rotation ticks, each row followed by its count of ticks:
The counts run from 0 to 40.
81 108 92 90 136 96 120 84 86 46 88 85 90 75 104 61 96 55 93 123 80 125
 106 130 96 103 112 80 79 83 97 102 70 116 109 78 87 90
15
94 99 93 87 110 102 130 97 67 47 124 77 80 87 91 67 97 73 106 128 86 116
 117 103 86 89 120 71 73 80 91 112 74 109 110 73 89 81
34
94 103 85 78 129 90 126 91 95 53 116 78 88 74 94 60 98 67 102 126 92 117
 108 130 91 111 106 84 83 59 103 100 86 116 102 101 79 78
16
91 103 72 94 105 99 133 97 64 65 134 74 83 93 93 67 85 71 106 130 97 124
 109 119 74 103 94 82 77 71 100 115 84 110 102 92 80 84
1
98 102 72 82 135 89 119 89 92 59 112 83 83 74 97 56 98 62 97 126 97 126
 104 131 89 111 97 78 77 60 107 93 83 116 106 94 78 92
4
101 102 101 91 129 104 127 85 83 35 95 81 88 78 96 70 97 69 99 124 90
 115 110 110 101 100 124 78 81 75 92 109 73 112 119 81 86 88
39
78 110 79 110 111 93 127 91 60 63 110 82 86 91 105 64 85 62 91 116 89
 131 105 111 84 104 100 79 77 91 96 120 67 109 109 66 89 90
2
93 104 80 89 101 96 135 98 63 62 138 69 85 82 93 64 91 72 104 130 94 122
 108 113 78 98 102 87 77 67 101 114 89 112 105 94 81 70
29
105 108 89 75 124 98 131 89 96 45 112 78 89 77 99 64 101 72 106 130 93
 119 111 128 93 103 105 82 84 52 100 102 88 116 110 98 74 81
28
97 91 75 81 115 94 124 102 72 61 135 80 72 87 84 55 95 65 102 129 89 124
 110 115 80 104 101 76 74 69 93 109 86 105 102 86 82 83
5
86 106 66 84 111 89 127 99 66 65 113 72 88 71 102 60 107 73 102 122 103
 126 105 122 86 98 102 75 78 70 117 95 91 109 101 82 92 68
37
81 111 83 101 131 95 126 84 83 57 85 87 93 78 108 55 94 55 97 122 90 135
 101 131 96 107 104 78 73 78 106 108 75 114 110 76 87 92
3
86 111 68 88 111 93 133 101 60 69 132 77 90 87 101 67 92 70 98 120 95
 125 104 121 77 98 92 77 75 71 100 116 83 116 101 83 81 74
13
94 116 82 88 117 90 139 86 82 60 112 72 102 80 108 69 93 74 98 127 97
 127 102 131 83 101 100 87 88 59 105 111 82 123 112 95 78 84
24
82 109 67 94 106 90 126 94 59 71 123 73 94 75 98 66 93 70 105 120 102
 122 100 121 79 98 99 78 83 70 110 107 91 110 101 81 85 74
25
96 106 100 95 124 100 134 80 83 43 106 76 89 81 108 74 91 69 97 130 80
 118 110 116 92 98 115 85 75 67 87 118 67 114 118 82 84 95
23
97 104 100 89 131 97 130 81 95 37 101 84 84 84 101 68 86 62 97 131 82
 118 109 119 98 105 118 80 75 70 91 111 72 115 114 88 78 91
11
84 95 84 88 118 96 116 101 62 55 113 84 81 75 88 61 102 72 101 126 97
 121 117 105 89 90 113 71 77 87 97 97 79 102 109 69 93 76
38
93 97 79 93 123 99 117 101 74 54 106 88 70 83 88 62 87 62 96 124 79 123
 115 107 91 102 119 76 71 84 90 107 71 107 103 68 89 84
10
98 97 78 74 116 89 119 104 80 53 124 77 79 68 88 62 103 72 101 130 95
 116 116 118 86 95 109 74 80 66 101 99 88 109 101 91 87 75
33
102 99 87 87 127 92 136 89 94 57 126 80 81 83 97 64 94 66 102 126 95 123
 107 129 88 107 93 85 80 56 97 109 83 112 114 104 82 88
0
89 102 95 89 137 103 116 87 77 37 93 90 88 70 100 64 96 60 99 124 81 120
 110 119 103 101 123 80 73 71 92 101 78 113 110 79 89 90
27
81 120 73 93 123 93 128 87 79 69 111 81 98 78 106 64 94 65 94 119 102
 130 98 138 86 106 91 84 79 64 115 104 85 115 105 92 79 83
8
73 108 71 108 113 95 119 96 53 65 106 84 85 80 101 62 93 58 99 119 87
 130 109 119 83 102 109 75 75 92 99 110 72 106 107 62 94 85
14
81 111 79 77 132 96 122 85 87 52 104 83 97 63 102 62 101 70 102 124 101
 121 103 130 94 107 111 77 79 64 107 95 85 116 109 90 84 77
32
76 101 75 95 120 94 112 98 58 58 104 80 90 76 97 57 99 64 96 117 91 126
 108 115 88 92 117 73 75 86 98 107 75 103 101 62 98 76
26
89 112 97 101 120 103 137 77 74 38 102 71 103 81 108 74 91 74 96 127 85
 120 110 117 95 97 111 85 80 75 89 120 70 117 123 80 82 87
35
84 110 72 84 126 91 122 88 86 61 106 78 94 75 107 60 103 64 97 117 99
 122 99 140 91 101 106 82 85 65 108 93 84 115 109 89 79 78
20
75 121 92 98 128 99 121 79 65 53 88 80 101 78 112 70 101 68 97 123 89
 124 111 124 97 102 112 75 80 78 98 113 75 115 107 69 92 88
31
90 107 93 99 105 99 132 96 59 55 121 79 81 88 99 68 82 64 98 123 84 122
 116 107 82 93 110 80 77 81 89 127 68 110 111 73 85 81
18
92 99 86 107 114 97 135 93 70 51 115 81 79 91 92 67 80 60 94 129 86 122
 116 106 84 96 112 77 73 80 87 128 68 109 110 74 84 90
6
76 122 88 102 125 97 129 81 71 57 101 79 98 83 113 67 91 65 93 124 83
 129 101 124 95 102 109 86 75 75 100 121 69 121 114 79 86 92
19
92 96 91 89 119 99 123 98 70 50 117 76 74 80 93 63 98 65 102 127 82 118
 112 104 91 94 118 78 72 78 88 109 72 108 105 73 87 81
22
88 117 92 106 118 98 139 82 78 51 104 76 94 89 108 68 84 62 93 125 85
 132 109 125 92 103 100 92 77 71 93 127 70 123 113 81 85 92
7
100 96 82 86 111 96 131 100 70 53 139 79 79 84 88 55 88 69 106 131 94
 119 108 108 80 96 106 81 76 64 97 109 84 111 99 95 79 76
17
87 93 71 82 116 94 123 103 68 65 122 86 81 68 95 56 100 70 105 123 90
 122 107 115 88 99 107 78 75 68 106 93 89 106 97 85 91 73
21
82 113 87 102 101 98 136 93 53 56 116 72 91 88 99 71 91 73 94 124 98 126
 113 108 79 93 112 78 73 84 92 120 75 107 112 71 94 77
30
98 112 95 84 119 98 129 88 88 40 108 65 96 75 97 65 102 75 105 131 95
 116 109 123 86 102 105 85 80 54 95 110 87 116 121 105 79 86
40
81 122 83 89 123 95 133 87 76 59 102 71 109 74 113 70 96 76 101 129 101
 125 103 133 86 101 99 86 76 59 108 106 83 117 118 91 81 79
36
81 101 65 84 121 91 115 102 66 66 119 76 81 74 96 56 94 64 96 120 95 124
 107 126 81 102 100 71 71 73 105 101 89 108 96 81 91 72
9
96 113 77 82 122 93 137 88 86 55 119 75 88 82 106 66 92 74 102 125 93
 120 102 129 83 103 97 89 79 52 102 112 89 118 112 101 73 87
12
